In the data rows, the value 128 means zero.
Here are some points, one per row:
[ 83  97 102  82 118 145 132  56  89 130 123 120 153 134  63 123  62 149
 168  91 125  98 123 102  89  87  89  96 117 100 125 172]
[147 139  78 130 110 119  75  79  95  90  72 118  93  54 111  78 114 173
 124 130 148 129 112 103 158 145 153 117 113 131 151 137]
[123 156 141 128 179 181 148 125 148 173 148 235 159 138  90 125 115 153
 175 144 140 163 151 129 150 127 144 101 125  98 153 139]
[129 150 167 115 180 213 161 178 141 182 141 180 145 104 179  84 167 164
 150  98 180  98 114 115 123 164 153  90  72 101 132 177]
[132  87 128  99 116 114 114 130 144 113  78 119  81 159 142 160 174  97
 136 184 165 140 144 181 144 145 164 164 121 167 146 121]
[ 68  98 121 103  83 160 116  94  50  71 145 121 131 110 102 142  98 129
 151 116 150 124 142  45 123 126  95 105 107  90  32 144]
[135  97 162 103 101 118 108 139 176 128  82  85 139 132 149 132 175 116
 115 130 100 144 173 165 140 160 145 177 167 153 162 137]
[119 155 144 129 184 174 159 123 161 176 161 193 157 112 126 104 158 156
 128 124 180 125 106 144 144 121  91  98 144  83 139 162]
[172 156 178 148 188  87 129 183 152 115 149 150 139 102 149 110 107  78
  61 185  59  79  86 149 130 121 148 162 126 108 137  30]
[135 126 139 151 150 172 189 146 122 130 163 154 150 118 145 202  83 140
 159 101 143 146 167 119 136 107 163 111 211 116 144 120]
[123 138 143 171 175  85 122 201 155 138 107 155 116 158 143 118 141  64
  77 140  81  76 101 183  69  65 164 148 109 123 103  72]
[ 76  96 168  79 122  90 186  91 123 146 143 121 124 148  93 179 143 118
 117  74  85 102 109 104  79 104  99 141 101 152  75 131]
[110  80 111 105  98 141 155  97  94 156 131 111 162 120 115 185 106 139
 151  83 128 121 168  93  95 117  68 122  85 114  76 125]
[126 153 125 125 143 197 165 143 156 166 149 219 173 172 147  88 177 179
 128 105 159 119 124 102 147 162 121  87 112 115 151 155]
[126 153 116 151 129  89  82 124 137  94 109  84 105 117 128 165 176 158
 155 143 114 140  95 162 132 189 181 172 127 148 174 112]
[166 117  81  93 112 154 122 108  99  86  61  88  64  93 113 100 119 130
 169  96 177 130 103  99 157 147 102 108 156  77 124 127]
[103  89 161 105 117  98 158 115 120 152 164 118 155 136  64 157 151  90
 140  90  77  92 153 115  65 124  58 109  98 109  99 145]
[152 123 172 173 164  96 115 164 124 140 146 153 130 152 123 157 174  57
  77 172  60  37 108 126 121  79 141 125 111 146 144 100]
[121 131 156 137 146 183 186 159 122 164 130 202 136 147 122 142 104 145
 133 125 157 157 140  76 115 157 111  80 188 108 170 131]
[126 155 142 143 150 172 134 131 126 159 158 173 192 146 127 175 111 129
 151 111 129 161 171 116 136 134 126  83 219 104 149 132]
[104 166 112 111 107 153  77 104  91 108  81  93  90  45 139  96 143 163
 198 120 178 139 107 105 135 132  99 135 102  87 161 124]
[132 110  91 122 134  79  61 137 126 106 121 101  96 113 145  90 172 176
 106 185 128 164 123 169 112 173 146 105 108 140 179 123]
[114 105 162 110 121  99 138 118 121 154 164 161 129 132 131 126 197  74
  86 112  68  64 116 112  66  64 132 180 134 159 115  93]
[112 130 158 142 131 138 159 116 138 142 168  92 137 169 120 137 129 134
 109 139 134 156 172 136 121 119 172 191 187 154 141 129]
[119  85 156 151 137 109 131 127 109 133 143 150 128 139  86 163 177 106
 103  80  50  59 139 120  86  61 136 112 105 162  87  99]
[139 132 115 145  79 101 131 168 149 152 113  82 106 114 121 145 169 151
 136 186 136 117 171 154 166  99 167 190 134 171 145 136]
[134 109 153 134 172 144 177 161 118 153 146 191 147 126 156 138  97 131
 169 130 161 146 166  95 108 119 132 131 194 100 145 158]
[121 115 120  85  70  79 181  73 138 154 126 147 163 102  63 162 113 112
 125 100 123 122 176  98 116  81 102  92  92 103  56 129]
[ 86  96 100 118  64 135 148  82  95  94 142 117 142 112  88 117  68 135
 150 109 151 125 152 107 144 102  78  80  97  69 102 150]
[144 135 119 127 121 118 163 146 143 121 124  45 159 157  92 148 175 110
 124 131 115 170 154 164 134 116 186 177 165 144 135 145]
[178 147 123 140  68 107 116 110 121 100 106 112 103 145  98 131 182 136
 129 147 162 120 149 175 128 173 166 187 133 174 146  96]
[146 144 133 181 139 112 144 167 180 143 118 143 131 133 157 124 122  75
  60 151  93  69  78 163  75  93 127 137 124 162 156  52]
[124 106  91 120  88 127  78 119  74  54  87 106 148  86 130 101  98 155
 125 117 174 138 112  76 147 161  74 106 131 101 141 146]
[ 76 105 101 111 133 143 102  85  87 112 112  95 138  66 119  77  75 127
 159  96 145 136 154 102 139 154  94 104 104  69 124 152]
[146 117 183 127 150  78 134 156 163 157 121 145 139 159 113 160 140  57
  94 144  99  37  93 136  85  82 155 154  99 165 127 107]
[137 124 101 141 148  90 121 125 133 128  68  86 116 132  98 103 168 164
 133 170 154 122 135 159 116 160 177 179 113 177 148 123]
[113 126 124 117  84 117 103  53  94  96 152 115 148 100 122 124  94 142
 180  79 168 130 135  87 111 124  81  71  87  98  80 141]
[195 154 148 227 140 176 131 136 174 144 121 192 108 163 163  39  71 162
 163 212 151 184  43 115 188 165  61 136 118 125 108 213]
[117 110 195 110 110  98 163 138 100 155 152 132 185 149 123 137 169 103
  88 113  79  88 130 144  76  73 121 165  73 136 130  71]
[134 101 133 124 125  84 106 140 146 125 107 108  81 139 133 153 202 122
 125 168 119 125 147 173 134 171 161 186 169 116 119 141]
[140  99 130 114 114 101 125 152 174 102 149  91 125 159 134 142 170 114
 127 123 137 156 154 172 135 122 151 168 154 158 156 130]
[133 119  85  63  85 157 127  87  78 119 107  93 114  89 100 106  99 139
 140 120 113 142 114  68  90 128  85  59 146  92 106 166]
[120 127 144 103 142 143 159 132 134 152 201 125 155 112 136 147  85 103
 146 131 146 153 147 169 120 136 148 166 211 181 100 152]
[163 202 106 208 173 148 108 155 165 119 105 164 145 156 207 114 127  85
  68 148  98 161  62 141 157 114 133 142 111 118 103 120]
[140 157  79 150 127 114  66 147 121  82  90  71  99 113 110 128 156 119
 113 134 178 130 119 126 149 147 154 134 106 152 200 154]
[ 90  73 105 101  87 110 120 133 111 164 166 129 138 135  63 156 128 134
 123  36  91 105 130 120 129  96  69 117 113 144  53 114]
[132 103 123 117 124 129 154 141 155 155 163 119 148 191 110 148 128 152
 122 157 167 136 161 139 109 110 145 176 185 125 134 116]
[113 113 160 139 150  76 175 170 110 115 143 131 157 166 117 136 190  96
  93 117 101  58 105 150  72  82 122 143  90 149 108  89]
[205 186 101 171 181 188 108 157 196 121 117 149 123 152 174  82  75  97
  89 143 121 170  70 142 173 153  95 124  91 149 121 105]
[142 167 108 199 160 147 159 185 190 132 150 136 126 114 154 117 133  55
  85 173  79 117  47 134 179 128 123 157 102 125 127  60]
[123 143  90 138 103  95 130 141 113 114  85 100  77 120 138 141 159 138
  87 147 127 136 141 161 196 161 141 148 117 156 192 120]
[ 97  89 144  99 116 138 125 103  94 140 156  73 152 109  86 147  69 159
 148  77 116  97 183  86 103 142  79 100  89  73  86 156]
[ 98 101 168 138 125 101 100 123 138 156 168 157 108 132  90 170 148 110
  86  39  91  91 185 136  62  91  95 154  91 154 106  98]
[199 208 118 186 188 136 116 151 140 148 128 143  89 170 221  94 102 112
 119 145 108 139  83 148 164 132 105 137  94 133 145  93]
[ 88 120  64 101 110 129 117  84  65  93  98 125  90  86 138  64 101 144
 153  99 149 143 108  95 145 130 103  83 140 109 100 138]
[140 151  63 115 102 127  78 101  74  59 112 129 110  64 118  98  89 184
 152 135 155 141 111  90  90 148 101 133 111 103 146 167]
[142 135 128 167  98  85 109  97 119  64  94  97  82 110 160 108 184 154
 116 151 137 111 142 178 143 156 154 113 123 159 167 115]
[122  96 151 111 117 125 169 189 170 134 167 164 174 160 130 163  69 175
 159 117 119 166 143 118 149 129 139 118 176 181 135 139]
[ 64 106 105  89 107 122 161  89 120 106 126 123 151  99 105 159  89 135
 160  94  93 107 159 111 104  67  76 124 101  89  51 162]
[140  85 156 123 177 116 171 133 178 131 116 142 123 152 119 165 191 112
  90 165  58  53 120 122  82  93 128 131  90 135 114  54]
[137 111 183 106 118 127 148 149  95 161 154 130 138 150 115 123 130 140
 143 103 112 143 160 158 150 149 184 159 200 163 122 146]
[131 163 126 119 164 147 169 169 133 198 146 210 146 136 154 124 108 117
 185 100 169 175 144  90 108 157 161 113 132  88 121 134]
[ 71 141 129  99  87 159 114  77  87  95 114 104 146  78 104 106  93 158
 141 103 137 164 108  92 135 122  57  90 131  83 111 137]
[138  82  93 124 126 123 112 117 151 126 141  90 119 138 137 153 134 109
 149 150  89 139 148 180 118 122 189 184 148 161 174 141]
[139 143 166 120 108 190 146 171 163 149 156 136 169 117 129 164  92 158
 146 112 154 136 162 129 129  77 152 118 203 134 126 159]
[101  68 158 108 113  68 147 133 115 153 161 135 185 151  71 152 171  60
 120  96 101 100 116 106  95  96 121 114  68 136 113 135]
[167 154 141 157 153 158 103 176 133 152 121 159 113 181 157 115 115  67
  58 165 102 102  91 163 108 133 158 125 106 160 116  23]
[107 183 135 105 196 162 145 147 131 134 179 143 154 166 119 178 120 145
 162 110 146 164 161 105 137 128 121  80 196 164 103 132]
[ 90 102  81  74  65 166  96 101 111 106 128 123  92  94 132  72  89 144
 190 108 134 124 122  80 138 137 105  90 118  78 129 124]
[198 181 128 193 162 160 123 140 174 130 122 143  96 198 214  74  78 128
 129 121 116 163  51 139 164 149 109 118 105  82 130 153]
[ 95 119 143 105 134 161 135 106 145 194 156 111 161 165 136 141  89 143
 118 134 157 141 129 154 135 122 162 135 204 176  90 128]
[175 167 149 169 199 153 129 166 169 120 121 145 108 167 171  86 128  72
  81 165  98 166 100 121 158 112 112 149  79 142 144  65]
[134 172  44  74 113  92  56 102  89  88  91 124 139 114 159  98 123 180
 137 143 164 120 122 101 186 141 118 128  91 107 125 142]
[ 94 110 185 127 125 133 157 124 152 139 159 120 163 135 133 152 117 117
 179 157 131 160 153 136 149 109 146 136 190 179 115 133]
[114 128  88 123 114 109  97  95 128  72  72 114  75  90 173 124 126 154
  82 144 167 144  90 119 138 168 169 112 116 119 168 132]
[137 110 151 132 127 123 168 120 124 114 144 102 149 115 120 153 107  92
 133 158 130 146 197 193 124 143 159 170 158 192 137 141]
[117 155  84 107 107 143  78 107 103  94 110 118  51  80 132 120 131 149
 111 164 161 144 115 151 131 172 114 123 109  76 163 155]
[152 128 121 116 117 104  90 106  83  82  98 102  75  75 112 123 125 179
 117 135 146 168  79 132 182 144 160 113  89 112 190 115]
[235 195 122 198 143 201 112 143 165 157 118 142 121 162 175  76  90 129
 140 147  91 162  79 116 198 168 119 113 107 107 109 207]
[105 165 120 141  97 111  75 106 115  88  73  73  70 107 135  89 127 159
 135 149 142 126  96 106 154 148 151 106 133 106 142 148]
[117 146 124 113 127  83  82 129 160  88 102  93  74 118 132 102 148 142
 114 141 141 128 132 136 152 183 170 112 114 125 191 137]
[102  83 135 128  93 107 139 125 106 167 167 113 170 105  94 155 144 106
 124  83 112 117 165 116  61  87  98  90  74 137  73 142]
[105 180 105 117 111  81  95 123 109  96  44 100  70 125 132 100 134 118
 135 144 144 133 116 156 162 183 133 112 126 148 169 129]
[140 114 138 136 176 148 138 136 103 182 142 179 196 140 143 151 111 151
 137 114 160 174 130 121 134 146 145  81 192  93 108 132]
[140  86 150 145 128 106 129  98 157 153 188  98 117 150 164 164 142 151
 108 152 145 140 186 155 150 117 138 171 169 168 131 146]
These points spread out most along one direction. Take the direction at right angles to it along which they spread out most. Go by this last direction. For each point below, how far along it does it lie, from 0 to 99? The average is 50, and the first point in the table lies past the average. One standard deviation of the points above along it is 16.
[140 151  63 115 102 127  78 101  74  59 112 129 110  64 118  98  89 184
 152 135 155 141 111  90  90 148 101 133 111 103 146 167] 37
[129 150 167 115 180 213 161 178 141 182 141 180 145 104 179  84 167 164
 150  98 180  98 114 115 123 164 153  90  72 101 132 177] 46
[ 76  96 168  79 122  90 186  91 123 146 143 121 124 148  93 179 143 118
 117  74  85 102 109 104  79 104  99 141 101 152  75 131] 79
[ 95 119 143 105 134 161 135 106 145 194 156 111 161 165 136 141  89 143
 118 134 157 141 129 154 135 122 162 135 204 176  90 128] 58
[114 128  88 123 114 109  97  95 128  72  72 114  75  90 173 124 126 154
  82 144 167 144  90 119 138 168 169 112 116 119 168 132] 28
[235 195 122 198 143 201 112 143 165 157 118 142 121 162 175  76  90 129
 140 147  91 162  79 116 198 168 119 113 107 107 109 207] 24
[104 166 112 111 107 153  77 104  91 108  81  93  90  45 139  96 143 163
 198 120 178 139 107 105 135 132  99 135 102  87 161 124] 35
[146 117 183 127 150  78 134 156 163 157 121 145 139 159 113 160 140  57
  94 144  99  37  93 136  85  82 155 154  99 165 127 107] 63
[132 110  91 122 134  79  61 137 126 106 121 101  96 113 145  90 172 176
 106 185 128 164 123 169 112 173 146 105 108 140 179 123] 30
[140  85 156 123 177 116 171 133 178 131 116 142 123 152 119 165 191 112
  90 165  58  53 120 122  82  93 128 131  90 135 114  54] 64
[126 153 125 125 143 197 165 143 156 166 149 219 173 172 147  88 177 179
 128 105 159 119 124 102 147 162 121  87 112 115 151 155] 48
[ 88 120  64 101 110 129 117  84  65  93  98 125  90  86 138  64 101 144
 153  99 149 143 108  95 145 130 103  83 140 109 100 138] 44
[103  89 161 105 117  98 158 115 120 152 164 118 155 136  64 157 151  90
 140  90  77  92 153 115  65 124  58 109  98 109  99 145] 80
